Each path below is one point turned by a fixed rotation once a step. After each direction that follows a path, write how fast that rotation turns it, in degrees each step (0 if it stays still).
Each turn is a multiple of 5 degrees from 10 to 175, or 0.
Path 1:
[  4.6 -29.4   8.4   5.3 -22.1 -42.1  31.2  -8.1]
[-38.2  -1.9 -25.5   7.3 -14.6 -10.5  21.6 -34.9]
[  1.6 -21.1  14.5  12.7  18.8  19.6  33.0 -39.0]
[ 13.5 -21.4  14.5   7.9 -16.3 -38.9  33.6 -12.4]
[-39.9  -2.7 -26.5  11.3 -17.6 -16.1  25.6 -22.9]
[ -6.5 -25.4   7.1   7.4  15.3  23.6  25.0 -42.7]
[ 21.6 -15.0  19.8   6.1 -11.8 -34.1  35.8 -21.1]
[-37.2  -3.0 -22.1  15.6 -16.5 -23.9  33.4 -10.5]
[-17.2 -32.9   0.9   4.9  10.1  23.4  21.5 -41.1]
[ 25.5 -11.1  21.0   4.6  -7.5 -27.9  32.2 -33.6]
[-30.0   0.7 -15.4  20.2 -16.2 -27.3  39.5  -6.4]
[-26.1 -38.9  -6.8   5.3   4.2  18.2  19.5 -34.1]
[ 22.4 -10.1  16.3  -1.1  -7.0 -21.0  25.4 -44.8]
[-21.1   7.0  -8.1  24.7 -10.2 -28.1  45.2  -4.5]
[-30.4 -44.7  -7.1   8.6   0.7  12.8  22.1 -22.6]
[ 17.2 -12.8  12.2  -6.1  -8.0 -16.3  17.3 -53.5]
[-11.0  13.8  -1.5  26.1  -4.3 -25.0  48.1  -9.8]
[-30.8 -47.1  -6.7  12.0  -1.8   6.0  26.4  -9.4]
[  8.3 -19.1   4.0 -10.5 -12.2 -14.0  11.6 -55.9]
[ -5.4  20.0   2.1  23.8  -0.2 -19.1  47.5 -20.6]
[-26.4 -44.8  -1.8  17.2  -1.7  -1.3  33.9  -0.4]
[ -2.0 -25.4  -2.7 -13.1 -17.7 -15.7   7.7 -52.4]
[ -3.0  22.4   0.8  21.7   2.8 -12.7  42.4 -33.3]
[-17.7 -39.5   5.3  22.7   2.6  -4.5  41.3   3.8]
[ -8.3 -32.9  -6.1 -11.1 -22.0 -21.0   7.0 -42.5]
[ -6.5  22.6  -2.7  16.5   2.7  -6.5  36.3 -44.2]
[ -7.3 -34.5  12.9  24.3   7.1  -2.8  46.8   1.3]
[-11.5 -37.6  -7.2  -9.2 -26.2 -28.1  10.2 -32.2]
Speeds:
[ 16.7 -22.6  12.1 -10.3  -3.8  -4.9  -7.6  -1.8]
120
[18.5 11.7 15.0  9.5  7.9 -5.3 14.5  7.1]
110
Path 2:
[ 22.6  25.7 -21.1 -15.9  23.5  24.9  -9.2 -18.6]
[ -5.4 -22.3 -23.0 -18.0  16.3  37.0 -14.2 -17.1]
[  3.5 -31.6  11.3 -31.9   5.7   4.4   0.8 -36.2]
[ 38.1  -5.1  20.1   4.2  11.6   8.5   4.8 -36.5]
[ 27.1  -3.8  -4.4  15.3  21.2  10.3 -39.7 -18.5]
[  4.9   6.9 -16.3 -33.6  21.7  -2.9 -33.8 -19.1]
[ 11.0   8.5 -16.7 -34.4  15.1  28.3  12.7 -26.4]
[  7.9 -34.3  -4.0  -0.8  10.1  37.1   0.6 -25.4]
[ 14.3 -33.2  19.8  -8.7   9.5  -7.6 -19.5 -35.0]
[ 39.5  16.5  10.3  -4.7  18.2  -5.0 -12.4 -31.8]
[ 19.8  11.7 -23.2   1.8  25.9  26.6 -29.8 -11.9]
[ -9.6 -14.1 -21.9 -37.3  16.1  16.4 -22.1 -19.5]
[ 12.2 -12.3   4.9 -32.1   7.8  17.5  20.6 -36.3]
[ 29.3 -23.8  11.5  16.1  11.4  25.3  -1.6 -30.0]
[ 19.3 -15.1   6.9   1.3  18.1  -7.9 -43.1 -25.1]
[ 23.1  25.8  -7.9 -26.9  22.5  -3.3 -21.1 -24.6]
[ 11.9   6.5 -26.6 -14.7  20.5  41.1  -3.6 -16.1]
[ -5.6 -38.3  -8.0 -22.1   9.9  24.1 -10.7 -24.9]
[ 22.0 -20.0  22.6 -18.7   7.1  -2.6   5.4 -39.8]
[ 41.5   2.9   9.2  15.9  18.6  13.1 -12.6 -27.3]
[ 13.0  -1.0 -15.8  -4.3  23.7   7.4 -47.5 -13.0]
[  2.7   8.6 -16.5 -44.1  18.4   6.7 -10.6 -23.5]
[ 13.9  -9.8  -9.5 -17.3  12.2  38.9  18.6 -27.5]
[  9.9 -43.3   8.0   3.4   8.6  19.0 -12.8 -29.2]
[ 25.6  -8.4  19.4 -11.7  13.4 -18.2 -23.5 -34.9]
[ 34.6  24.7  -7.0  -2.3  24.2  10.9 -16.8 -21.8]
[  1.6  -2.7 -29.0 -12.7  21.9  30.3 -28.2 -10.7]
[ -5.6 -21.5  -6.2 -43.0  10.2  11.5  -2.2 -29.3]
Speeds:
[  2.2   4.3   1.2  -0.5 -29.8   0.1  -2.0  15.0]
0
[13.8 19.8  4.8 -4.7 -0.3  1.0 21.8 -6.1]
115
[ 10.0 -14.8  20.9  14.6  -5.1  -8.3   3.6  -8.0]
70
